One turn moves every row onto another: examples first, then more rows asked
k_249: 0.518	0.473	-1.220	-0.345	-1.141	-2.726	-0.716	1.393	1.362	-1.334	-0.707	-0.613	0.404	2.979	2.454	3.091	1.542	0.094	-2.893	0.938	-1.256	3.141	-0.375	-2.021	1.087	-0.230	-0.400	0.285	-0.240	-2.657	0.004	-0.582	2.777	-0.700	-0.632	0.298	2.478	-0.745	0.160	-1.089	-0.441	0.305	3.716	-1.272	1.660	-0.203
k_727: -0.053	0.052	-3.492	-0.725	-0.995	-2.655	0.503	1.900	-0.784	-0.515	0.168	-0.133	-0.764	-4.853	3.535	2.135	-0.119	1.424	-2.156	3.935	-1.856	0.163	-0.679	-0.204	-1.426	-0.685	-0.640	-0.042	-1.935	-1.072	0.067	2.559	-0.276	0.397	-0.075	-1.743	3.345	-1.525	1.900	-1.559	0.783	-0.109	-0.409	-2.221	2.504	0.806
k_439: 0.257	0.645	-0.956	-0.487	-2.085	-3.079	0.916	2.408	-2.625	-1.322	-0.408	-0.381	1.256	-3.015	2.850	2.545	1.058	-0.410	-0.842	0.578	-1.345	3.118	-0.322	-1.596	-2.642	0.684	-1.246	-0.313	-1.701	-3.263	0.259	2.629	1.232	1.007	-0.871	0.776	2.804	-1.199	-0.304	3.658	-2.833	1.402	2.432	-1.360	2.731	-0.408
k_518: 1.422	0.882	-0.365	-1.133	0.186	-1.573	1.882	1.770	2.077	-1.721	-0.658	-0.299	3.496	-2.958	3.456	2.611	0.902	-1.518	-2.762	1.094	-1.274	-1.446	-1.275	-0.401	-3.430	-0.536	-2.461	-0.439	0.768	-2.197	-0.187	1.043	1.503	0.312	-1.468	3.304	2.787	-1.806	1.375	0.487	0.589	0.398	2.386	-0.304	1.403	-0.164
k_552: 0.611	-1.293	-0.547	1.296	-3.005	-2.590	-0.366	2.784	-1.204	-0.091	-0.352	0.134	2.085	-3.131	1.490	1.405	2.348	0.745	-1.670	4.003	-1.053	1.883	0.117	-0.979	1.171	1.076	0.218	1.195	-0.740	-3.932	0.303	0.154	0.795	-0.963	0.876	-0.051	4.037	-1.484	0.456	0.979	-1.626	0.047	-2.079	1.062	1.292	-0.325
k_40: 1.661	-0.252	-2.026	-1.280	-0.389	0.807	2.456	3.353	0.723	-0.667	-0.716	-0.943	2.258	0.307	0.504	2.904	1.155	0.596	-0.526	0.136	-0.592	1.472	-1.390	-1.763	-2.699	-0.044	-0.352	0.276	-1.713	-3.183	-1.076	-0.279	1.689	-0.489	0.615	-0.722	2.962	-0.685	0.566	-1.852	2.255	1.734	-2.074	-0.600	1.613	-1.458
k_357: 0.103	-0.247	-1.780	-0.759	-1.016	-3.009	-0.132	2.044	-2.731	0.673	1.106	0.236	0.758	-2.720	1.180	0.186	0.216	0.608	-2.062	3.636	-1.834	0.508	-1.465	0.567	0.739	-0.853	-0.260	0.666	-2.760	-3.335	-0.210	0.423	-0.990	-0.758	-1.596	0.608	3.207	-1.208	0.207	-2.012	0.332	-0.298	0.741	-0.183	3.145	1.475
k_623: -0.167	0.126	-0.109	-1.866	-0.304	-0.604	1.577	2.493	0.457	-1.964	-0.697	-0.376	3.206	-3.327	2.826	1.037	2.362	-1.089	-3.622	-0.618	-0.448	-1.817	-1.846	-1.161	-2.655	-1.074	-1.800	-0.582	0.472	-2.896	-1.055	1.177	1.425	0.013	-1.186	2.217	1.915	-1.377	0.649	-0.481	-0.529	0.161	3.301	-1.530	2.745	0.095
k_341: 0.640	-0.418	-1.058	2.141	-2.471	-0.496	-0.105	2.948	-1.012	0.493	-0.820	-0.909	1.183	-2.099	3.067	2.924	1.659	1.840	-0.877	1.296	-1.818	1.993	-2.176	-0.029	1.091	1.445	-0.043	-0.965	-0.343	-2.957	-2.665	2.939	1.367	-0.138	0.213	-1.391	4.638	-2.499	0.057	0.095	1.723	0.251	-1.800	-2.767	2.789	0.846
k_874: 1.407	0.922	-1.736	-0.255	-1.476	-2.136	1.026	3.369	-2.637	0.669	-0.257	-0.389	-1.340	-4.067	2.366	4.162	-1.154	0.621	-2.291	1.918	-3.285	-0.010	-1.478	0.045	0.298	-0.792	-0.747	-0.271	-0.960	-1.485	-0.842	1.843	0.708	1.097	-0.715	-0.178	3.121	-0.743	0.317	-1.284	1.081	-0.620	-0.217	-0.674	1.814	2.057
k_704: 0.857	0.619	-1.087	-2.148	-1.625	-1.780	1.296	1.708	1.028	-1.067	-1.328	-1.127	4.439	-3.165	3.196	1.942	1.014	-0.850	-3.186	-0.205	-0.171	-1.087	-1.085	-1.850	-2.554	-0.088	-1.287	-0.063	0.909	-2.476	-1.505	0.618	1.809	-1.042	-0.802	1.657	1.662	-1.901	0.885	-0.985	0.603	0.372	3.238	-0.242	2.888	-0.729
k_228: 0.060	-1.889	-1.730	1.133	-2.323	-2.646	2.412	2.498	-1.798	-0.474	-0.959	0.396	2.846	-2.738	0.773	2.006	0.835	0.329	-1.445	2.278	-1.139	0.271	-0.573	-1.346	-1.451	1.258	-0.072	0.864	-2.358	-4.670	-0.247	2.821	0.575	0.749	1.288	1.535	4.107	-2.103	0.262	1.876	-1.040	0.605	1.728	1.032	2.071	-1.475
k_974: 1.373	0.812	-1.096	-0.589	-1.120	-0.487	1.413	0.729	2.682	-1.755	-0.532	-1.002	3.127	-3.023	2.896	2.379	0.587	-0.065	-2.726	-0.030	-1.342	-1.408	-1.642	0.348	-3.849	-1.421	-2.986	-0.048	0.936	-2.674	-0.653	1.179	1.187	-0.403	-1.183	1.620	2.756	-0.944	0.882	0.125	-0.467	-0.225	3.021	-0.516	2.613	-0.467
k_677: 0.157	-0.145	-0.646	-0.795	-0.445	-0.015	3.245	3.291	0.772	-1.865	-1.343	-0.633	2.151	-0.723	1.212	1.164	2.498	0.160	-1.633	2.107	-0.684	0.397	-1.151	-2.233	-2.151	-1.285	0.863	0.832	-0.628	-3.498	1.542	-1.527	2.152	0.853	-0.878	0.430	3.692	-1.162	1.108	-1.572	2.139	1.205	-2.954	-1.076	0.766	-0.935
k_216: 0.562	0.166	-0.832	-0.333	-1.811	-1.638	-1.415	3.938	-2.238	-1.306	-0.407	-0.158	0.705	-2.552	2.736	1.913	2.581	0.565	-0.895	2.001	-1.291	3.831	-0.419	-0.759	0.546	0.911	-1.241	0.277	-0.746	-2.762	-0.148	1.375	-0.140	-1.200	-0.983	0.049	2.538	-0.724	0.209	2.461	-2.409	0.364	-1.961	-1.179	1.943	-0.577
k_769: 0.163	0.735	-3.275	0.158	-0.484	-0.706	1.993	3.615	1.931	-1.579	-0.851	-0.598	1.265	1.636	4.190	3.422	0.954	1.422	-2.743	2.180	0.012	3.141	-0.427	-2.210	0.900	0.712	-0.835	-1.262	-0.452	-1.122	-0.529	1.596	0.415	0.997	0.035	2.250	2.379	-2.061	2.400	-1.910	-0.950	0.192	0.950	-0.874	1.242	-0.419
k_194: 1.026	0.184	-1.173	0.412	-1.802	0.627	0.990	0.322	-0.187	-2.178	-0.713	-0.980	0.592	-1.858	3.045	3.328	-0.351	-0.511	-3.677	1.525	-0.293	-0.617	0.776	-2.531	0.457	-2.613	-2.078	-1.768	-0.984	-1.953	1.387	1.015	-0.155	0.491	0.159	1.696	1.051	-0.756	-0.087	-1.837	-3.068	-0.382	-0.546	-0.264	1.535	-0.726
k_326: 0.508	0.472	-0.743	-0.598	-2.682	-0.190	-1.002	-1.283	-0.682	-1.645	-0.778	-1.307	-0.609	1.682	3.157	2.982	0.318	-0.500	-2.321	0.389	-1.365	-0.781	-1.988	-1.365	-0.772	0.128	-1.943	0.037	-0.825	-3.318	0.160	2.307	0.008	-1.810	-1.193	1.041	1.770	-2.075	0.654	-2.114	2.041	1.051	1.347	-1.805	2.407	-0.583
k_981: 0.559	1.692	-1.645	-1.378	-1.338	1.151	2.835	2.823	0.501	-1.278	-0.096	-0.847	2.171	0.577	2.392	2.407	1.541	0.953	-1.203	-0.376	-1.359	2.477	-1.552	-1.368	-2.001	-2.680	-1.008	0.006	-1.650	-3.211	0.177	-0.563	2.549	-1.020	-1.581	-1.036	2.226	0.446	-0.293	-0.888	0.165	1.419	-2.164	-1.495	2.093	-0.243
k_403: 1.081	0.591	-1.712	-0.566	-1.093	-1.063	0.450	1.475	-0.445	-1.656	-2.289	-2.688	0.640	-0.950	2.293	2.379	-1.172	0.356	-2.803	1.253	0.750	-0.267	0.794	-2.503	-0.572	0.798	-1.746	-1.346	0.260	-1.494	1.448	-0.093	-1.269	1.207	-0.723	2.125	1.962	-2.140	1.012	-1.489	-1.331	-1.071	-1.342	-0.644	2.366	-1.494
k_541: 0.763	1.103	-1.455	-0.827	-1.994	-3.436	-1.037	2.367	-3.131	-1.236	-0.577	0.226	-0.446	-5.023	3.128	2.169	0.703	0.836	-0.968	2.838	-0.888	1.572	-0.092	-0.955	0.187	-2.256	-0.695	0.468	-1.842	-2.965	-0.033	0.487	-0.756	-0.857	-1.978	-0.121	2.226	-0.716	0.049	-0.344	2.731	-0.277	0.764	-1.014	1.919	-0.280
k_381: 0.148	0.318	-1.022	1.656	-2.394	0.110	1.615	2.336	1.755	-2.778	-2.499	-1.011	-0.925	-0.584	3.219	3.103	1.391	2.071	-3.823	2.121	-0.519	2.161	-0.894	-2.222	0.379	-1.198	0.765	-0.031	1.597	-2.414	0.842	1.155	1.434	2.001	-0.170	0.825	2.809	-0.186	1.128	-1.354	-1.302	-0.901	2.127	-0.936	1.087	-0.128
k_485: 0.067	-0.488	-0.404	0.956	-2.607	-1.874	-0.104	1.067	-1.092	-1.150	-0.462	-0.439	0.923	-2.858	4.857	2.595	2.186	-0.417	-1.844	3.335	-2.693	2.746	-1.256	-0.618	0.123	1.285	1.548	-0.016	-0.833	-2.214	-0.583	2.982	2.699	-0.103	-0.769	-1.455	3.717	-2.742	1.198	-0.454	0.001	1.360	-1.631	-3.159	1.843	1.465
k_435: -1.035	-1.326	-0.750	0.969	-2.413	-2.950	2.374	0.502	-0.779	-1.533	-1.992	-0.451	2.249	-3.188	4.340	1.234	0.739	-0.716	-1.744	1.978	-3.190	1.367	-1.135	-1.145	-1.682	0.272	1.432	0.460	-1.910	-3.832	1.424	2.910	2.807	1.381	-1.100	0.262	3.684	-2.836	1.179	1.733	0.006	-0.133	1.446	-2.660	2.853	0.359
k_47: -0.890	-1.348	-1.222	0.472	0.301	-1.345	-0.780	2.581	1.415	-2.574	-1.666	0.564	-0.171	0.989	1.995	2.304	3.363	0.466	-2.554	2.163	0.695	0.987	-0.646	-2.353	1.189	-0.885	-0.672	0.032	-0.535	-3.316	-0.076	0.800	0.703	0.274	0.668	1.600	3.382	-1.507	0.948	-0.544	1.795	0.019	2.588	-2.464	0.770	-1.987
k_947: -0.237	1.024	0.706	0.817	-1.124	-1.789	0.075	-0.947	-0.462	-1.066	-0.296	-0.297	-0.313	0.221	2.535	3.062	1.681	0.138	-2.900	1.301	0.393	-1.708	-0.900	-2.579	-0.007	-0.279	-2.229	-1.631	-0.186	-3.206	0.997	0.954	0.185	0.389	-0.905	1.729	2.917	-3.207	0.180	-1.545	2.581	1.933	1.046	-2.689	2.174	0.212
k_744: 0.697	0.540	0.005	-1.096	-0.384	0.081	2.226	1.562	0.471	-2.169	0.014	-0.459	0.616	-1.291	1.173	1.927	2.976	-0.474	-2.074	0.539	-0.755	1.759	-1.171	-2.306	-3.300	-2.142	0.448	-0.182	-0.771	-2.926	1.121	-0.974	3.329	1.235	-0.783	-1.457	2.746	0.180	0.119	-1.289	0.241	2.566	-1.554	-2.560	1.516	0.540
k_779: 0.149	-0.036	-2.046	1.575	-1.778	-1.777	2.609	2.403	-1.223	0.358	-1.586	-0.128	3.191	-2.248	3.712	3.410	0.206	1.238	-0.278	-0.391	-2.748	1.650	-2.027	-0.556	0.028	0.312	-1.497	-1.427	-2.679	-3.995	-1.278	3.274	1.582	0.425	-0.403	0.901	3.697	-2.691	-0.254	2.147	0.669	-0.302	1.438	-2.026	3.721	0.025

k_744 -> k_677
k_947 -> k_403
k_357 -> k_874
Where do these go?
k_769 -> k_249
k_439 -> k_435
k_341 -> k_216
k_704 -> k_974

